One turning vector, and how many ticks it has turned
The counts run from 0 to 398.
[-26 -41  37 -18 -25 -24 -12 -20 -20 -32  16  29 -16  -2   7 -32 -22 -11
  23  -3  32   0 -26 -13  25  22  -2 -12  22  -6   5   2  10  15   8  16
  22  -3  41 -30  -3 -35   3 -17  20  38  24  37  41  13 -27  -4 -18 -11
   1  28   5  45  17 -52  24  29 -14  53   8 -17   7   1  31  36  -6  22
  21   4  30 -10]	150
[ -9  -1  48  -4  -2  28  -2  -7  19  -5  11 -12 -33   3   5 -11 -34  44
  27  -4 -24   8 -45 -21  37  12  21  13   8  -6 -36  32  10 -12 -49   6
  -3  -1 -22 -35   9 -35  -5  -4 -30  14  33  20  -6 -19  25  21 -23   3
  14 -14 -44  24  32  17  15  -7 -18  32 -11 -25 -11 -10   8   7 -37  12
 -52 -16  48 -24]	397
[  7 -37  13 -18   0  13 -30  15  20  15  56 -23 -20   7  16 -21 -32  -8
 -11 -13   0 -22 -15  -6 -11  39 -14 -11   4 -12  12  -4 -19  -6  -5  20
  11  26  55 -30  17  23  -9 -31  20  -4   7 -22 -46 -22  -4  -1  15   6
   4  16  -4 -11  -7  -8  25  11 -22  13  13  17 -36  21 -60  -3   0 -24
 -29  52 -45 -36]	48
[ -4  -6  11 -22 -17  17 -35   0 -18   7  56 -27 -20 -14  -3  -7 -22  23
  26  -3 -25  16 -42  -9  14  17  20   7  -9 -31 -35  10  21  20 -22  33
  12   8 -17  -7  21  -5  14  42  -1  18  33  20  37 -16  16  43 -44  24
 -34 -12 -49   4  16 -29 -10   4 -22  31 -13  22   9  26 -12  37  28   0
 -16   8 -14 -44]	231
[-13 -19  22   2  17  -5 -30  10 -22  18 -21  48 -36  -4 -27  -3 -45  -5
 -11   6  17  -2 -49  17   7  31   7 -20 -53   3 -45  17  -3   8 -38   3
  12  -1 -19  -4  36 -32  28  41  -7  40   5  26   7  20  13  17 -18  -3
  -3 -14   4  21  26 -31  13  -4  -4  36  20  19  34  20  35  40 -15   0
  14  -9 -15  32]	120
[ 11 -16  16 -16 -18   8 -18  -9 -34  10  42  -9  10   8  17 -14   3  33
  36   3  10  30 -45  -4   3  10 -10   4  26  20  -5   4   1   0 -20  36
  -8  10  27 -44  20 -16 -27  -1  23  57   5   6  18 -42 -32  -4 -19 -36
   2   9  -4  24   1 -43  18  36   5  23 -18  13  -5  25  11  42 -38   2
 -33  39  16 -36]	141
[ -3 -13  13 -39 -12 -24  -2   2  -3 -20  16  26 -14  17  -2  -9 -47 -29
   2  10  24  -9 -27 -37 -28  59   2 -10   6 -15 -29  15  25   2   4   2
  46  24  31 -20 -10  10  18  20  51  -3 -29  25   7  25   7  -8  36  26
 -15  33  27  22 -16 -21  29  -5 -33  31   0  26  -3  27  11   6  31   7
  51  33  -3   0]	325
[-31  14   7   8   3  26 -11  13 -13  10  49   7  42  29 -32 -15 -25   5
 -24   0 -10   3 -35  -7 -45  26  16 -13 -12 -25 -25  11  44  25 -16  29
  26  -5  -4 -27  12  12 -16  33   1 -32  -6  -2   1 -15 -12  34  -4  21
 -40 -32  27  21  30 -25  39   9 -28  -4 -16  22  -5  29   5  42  22 -11
 -42  42   9  11]	88
[-16   5  11   1  15   8 -14   2 -44  18  39  12  19  27 -15 -13   0  23
  17   0  -2  26 -52  10  -6  22  11 -17  -4   6  -1 -10  23   0 -23  10
 -16 -10  -4 -49  17  -2 -34  25  13  30   2  -2   3 -61 -39  19 -17 -14
 -25   2  11  30  40 -42  27  35  -7  17 -17  19   5  32  11  39 -21  -8
 -38  48  18 -18]	260
[-41   9  25  26  -7   2 -13   4  39 -23  25  10  -6  28  -4 -10 -43  21
   4 -23  -1 -26 -21  23 -13  28  16 -25 -17 -51  22  37  27  -3 -49   5
  23 -20   0 -24  -3  -1 -23   0 -32 -18  11  23  -6 -30 -19  37  -9  15
 -14 -18  -7  22  28  -4  50   3 -26   7 -39 -19   4   5   0  -5 -14  -2
 -35 -18  48  -3]	98
[-12  27  30  -5  13   7   0  -2  10  -4  14  -9 -39  10  21   0 -33  27
  44   5 -34   1 -50  -9  10  25  18   7 -18   5 -33  24   9 -37 -56 -17
  -2   2 -30 -43  -7 -23  -7  19  -9  21  11  30  -2 -56   5  30 -14  13
  -3   0 -34  24  41  14  28 -16 -16  35 -34 -14  -7  -6   9 -12 -25   1
 -40   5  33 -29]	106
[-23 -31  37 -28 -24 -23 -13 -18 -13 -32  21  26 -17  14  -5 -28 -29  -4
  18  -3  36   4 -29 -16  23  25   4 -14  35 -11   5  10  15  13   7  13
  26  -3  37 -36  -7 -37   1 -18  19  22  13  34  35  17 -31 -13  -3  -7
   5  32  10  44   5 -43  30  30 -17  49   0 -16   6   0  30  30  -7  23
  29   9  39  -6]	151
[-13  -8  52   2   7   9  -3   5  16  -3  -5 -13 -45  -7  15 -13 -20  21
  22  -9 -26  -5 -32  15  15  24  20  -2 -17   1  -8  30  -2 -19 -56   0
 -11   4 -22 -24  22 -39  -3  -2 -39  33  40  23  -2 -26  16  32 -11   3
   7  -1 -59  29  48  18  17 -15 -12  30  -3 -31  -8  -6   8   7 -37   3
 -45 -29  18 -22]	395
[-45 -15  24  23  -1 -13 -16  14 -22  16   9  47  12  15 -17 -11 -35   4
  35  -9  21  -5 -26  39  23  27  12 -15 -46 -13  22 -13   4  -6 -16   2
  -6 -13   6 -31  -2 -22  -7   2 -17  39  21  20  16 -24 -31  36 -32 -26
 -19   1  -1  23  37 -62  21  39  -9  29   1 -14  16  28   9  31 -24  -6
  -4  -9  10   4]	265
[ 15 -27  16 -30   7  13  -9  13   8  11  57 -16  -6  11  25 -17 -16   2
   2  -9  -8  -3 -23 -27 -20  50   1 -10  13  -6   3 -12   2 -10  -1  21
   8  21  32 -38  11  33 -25 -12  25   4  -4 -20 -44 -31  -5   1  28  12
 -10  22  -8   0   2  -3  22  12 -23   6  -2  22 -36  32 -54   2   3 -19
 -25  69 -30 -58]	50
[-12 -13  57 -14  16 -14  -9  14  -2 -11 -11   9 -65   4  -5 -20 -25   0
  19   4  -8  -7 -31  16  26  38   7 -13  -3  22   3  24 -12 -19 -36 -28
 -12  23  -1 -39  15 -58  17 -18 -17  39  25  30   5 -10   1   4  13  -8
  26  37 -34  45  30 -14  23   1  -1  45  23 -37  -5 -12  21   0 -38   1
 -11 -14   2 -14]	276
[-28  -9  18  18   1  45 -21  16   3  34  36   4  26  -2 -23 -26 -39 -23
 -14   5 -21 -10 -19  -6 -18   4  -3   1 -46   0 -45  -8   3  12 -22  32
  25  -1   7 -19  18   2   6  12 -13 -25  29 -17  -5   1  12  41 -29  19
 -24 -35   7  -6  44 -26  24  -9  -7  24  20  18 -28  15 -13  47  16 -16
 -59  38 -34  18]	84
[-18 -26  25  -1 -31 -20 -10   1 -26   6   6  41   4   0  10 -23 -32 -17
  61   3  35   7 -20  10  22  13  -5   5 -29   8   2 -17 -10 -13  -8  14
   8   8  36 -27 -11 -33  10  -6  13  56  21  28  38  -1 -27   9 -26 -31
 -10  20   1  18  11 -71  17  30   1  49   2 -12   4  18  22  39 -27   6
  21   4   4  -4]	147
[ 12 -26  14  11 -28  17 -32   3  10  26  24   7   0  14  13 -15 -33  36
  28 -13  26   7 -27  17  25  -3 -26  10 -15  10  -4   1 -29 -18 -41  35
  -4   2  38 -26  22 -17 -20 -22 -13  42  14  -5 -25 -29 -12   3 -42 -49
  28 -21   1  -9  -6 -36  30  34  12  16 -17   5  -9  18  -7  22 -60 -12
 -43  15  14  -6]	137
[-47 -13  28  30   5 -14  -1  10  13 -16   6  13   6   7  12 -29 -15 -14
  -8 -20  -9 -26 -21  31 -38  38  25 -45 -41 -35  20  26  23   1 -41  13
  15 -22  -8 -18  12   0 -27  15 -26   1  15  12  11 -21 -24  49  -3  19
 -32  -8  -5  38  62  -7  45  -9 -22  11 -13 -10   2  16   8  25  -9  -6
 -36   0   6  -1]	95
[  2 -14  12 -37 -11 -28  -4  11   5 -15   5  38 -18  23  -6  -8 -56 -35
   7   4  26 -13 -24 -26 -32  62  -3  -8  -8 -16 -26  12  16  -4  -3  -3
  43  26  27 -21 -14   4  22  21  44  -7 -34  20   1  28  13  -6  41  22
 -13  27  31  10 -18 -14  32  -8 -33  27  -3  23  -2  29  10   2  25  -1
  53  25 -12   6]	326
[ 26 -43  16 -24   0   7   0  26  20  21  21 -16 -17   5  37 -22  -8  -9
  13 -19 -16  -7 -21  -6 -29  55  -1 -10 -17   1  -6   0  -8 -22 -32  23
   3  29  22 -11  26  23 -14   4   6  20   1 -31 -42 -20  26  19  29   8
  -8  12 -26 -15   4  17   7 -11 -19  12  -7  30 -33  37 -48  12  -6 -22
 -26  42 -51 -53]	340
[ -8  -8  32 -41 -20 -31 -20   5  -2 -25  20  30 -31  35 -34 -15 -39  -4
  20   7  34  -2 -21   6  17  40 -14  -1  24  -1  17  23   2  -2 -11 -15
  23  34  38 -39 -14 -42  26 -13  21   5 -15  38  13  16 -17 -17  16 -12
  11  37  17  24 -24 -45  41  28 -12  41   2 -18  10   4  29  -5  -1  -5
  43  -3  19  12]	154
[ 11 -16  18  -9   0   0 -44  16  14  11   5  11 -35  36 -37 -18 -30  28
 -31 -20  29   2 -39  42 -16  34 -18 -28 -16   1   2  49  -6  10 -62  19
  12  13  10  -8  50 -35   3  13 -11  19 -16   2 -32   3   2 -10   7 -19
  25 -20  14  13 -22 -18  42  11  12   6  -5  18  21  17  22  13 -42 -22
 -17  -7   1  29]	128
[ -5 -24  33 -19 -38 -13  20  18   1 -12  20  22  46  23  -9  -9 -28  14
  22 -17  27  12 -12  -9 -36  69   6   3  24 -45  25  13  39  13   3  33
  17  26  25 -23  -3   0  -5 -15   9   2 -13  -5  -2  17  20  12  49 -13
 -16  13  -2  18 -28 -25  18  30 -41 -16   3   5 -13  55   3  28  -2 -10
   9  -6  17 -30]	180
[-48   7  14  24  27   7  -5  24  -8  19  11  49  25  32 -30  -4 -48   5
  10  -8   5  -6 -32  14  -8  48  29 -16 -55 -29  -5 -22  28 -13 -22  -7
   1 -14 -22 -27  -8  10 -15  34 -15  -6  -6  -1 -22 -24  -8  50  -5   5
 -40 -21  15  15  46 -28  28  22 -33   4 -10  12   5  44  -3  22   3 -15
 -18  20   9   7]	381
[ -9  12  28 -41 -17  14 -21  25  33 -17  41 -19 -31  48 -40 -37 -25 -13
  12   1 -17  11 -12  12 -10  24  -6   6   6  -2   8  36  12  -1 -49  -4
  43  39   9 -20 -21 -30  19  17 -15 -54   5   0  -1  11   4  16  10  35
 -13  -7   1  -8  -4   0  49  -6 -15  43 -31  -8 -22 -13  13 -16  35 -25
 -19   3  -4  10]	363
[-34  -5  40 -14  -4 -21 -16  -4 -12 -29  27  21 -22  28 -28 -11 -25  31
  17  -8  14   5 -36  13  21  39  24 -19  25 -31  31  26  26  11 -14  -7
  -3  -3  -1 -43   0 -43  -8  -8  -6  17  10  43  22 -22 -30  14  -2  -8
  -4  15  -6  54  13 -35  35  34 -20  24 -10 -32  19   5  28  11 -18   5
   4 -20  57 -12]	270
[-17   2  10   0  19  18 -29   8 -44  21  51  -2   9  21 -17 -17  -1  23
   3  -1  -9  22 -49  13  -6  14  11 -19  -6  13   3  -8  12   4 -19  17
 -17  -5   2 -41  26  -4 -33  17   5  30   7   2   4 -59 -42  18 -27 -16
 -18  -7   6  27  35 -41  22  36   5  15 -13  17  -1  26   2  40 -20 -15
 -47  53   3 -19]	259
[ -7 -26  11  -6 -13   0   0  34   8  33  24  29  23  10  14  -3 -50 -13
  57  -8   9  -5  -9  -7   8  48   8  11 -41 -28   0 -41   4 -28  -2  13
   4  18  21 -20 -17  33  -7  -4   4  14  12 -19 -28 -16  15  39   6  -3
 -31   8 -18 -25   9 -25  -1  23 -34  18  -5  16 -23  49 -48  14  10 -17
   5  29 -36 -40]	55
[ 26 -33  40 -17 -17 -19  17   4  15  -5 -15   4 -14   4  50 -20  -7  19
  18 -20  10   3 -33   2 -32  54  -4 -17  13   0   8  35  -4 -23 -44  27
  -3  16  19 -30  26 -14 -21 -19   4  58 -13  -3 -25 -12  13 -10  42 -28
  25  23 -14  31 -10  14  30  -2 -12   1 -11   5 -12  22  10  10 -66   3
 -17   7  20 -33]	14
[ -5 -29  16 -21  -7 -30 -10  17  20  -8 -12  41 -30  13   3 -14 -57 -47
   2  -1  29 -33  -9  -4 -25  61  -8 -19 -40 -10 -13   9  -4 -14 -12  -3
  37  26  33  -6  -5   5  27  11  20   0 -19  13 -15  33  17   4  39  21
  -7  24  17   0 -11 -15  31 -15 -28  29   8  13  -3  26  -4  -1  15  -8
  51  13 -34  12]	328
[-32  10  10   6  35  21 -12  16 -33  18  40  12  16  21 -25 -14 -23  -6
 -15   4 -24   3 -42  -4 -26  37  24 -23 -22 -10 -18 -12  32   6 -14  -1
   0  -3 -22 -40  15  10 -19  38   9  -5  -8  -5  -6 -40 -18  36   0  17
 -40  -7  11  23  54 -25  20  12 -22  11   2  28   0  34  -6  30  16 -14
 -38  57 -10 -11]	378
[ 14  -6  37 -23  28  24   2   4 -40  24   1  22  -8   0 -18  -7 -31  16
  -8  26  -2  17 -55 -40  -1  36   8  11  16  37 -58   2   4  -6 -10   5
  -9  22  -5 -47  29 -28   5   2  24  38 -14   3 -12   0  24 -18  22 -17
  18   9   2  33  15 -20  11   4  -6  25  41  21 -12  26  23  42 -37   6
 -17  45   0  -7]	287
[ -5 -15  23 -36 -35  -7  14  14  -8  -7  29   3  30  27   0 -30  -2  -4
  57 -11  -6  37 -20 -11 -21  48  21  12   1 -29  -1   5  43   3 -14  29
  23  18  -7  -6 -17   4  -1  47  -1  -2  10  -1  26   2  15  45  11  19
 -54   6 -14   0   7 -15   8  16 -40  26 -36  19  -9  37   9  42  37  -6
   8   8   0 -39]	352
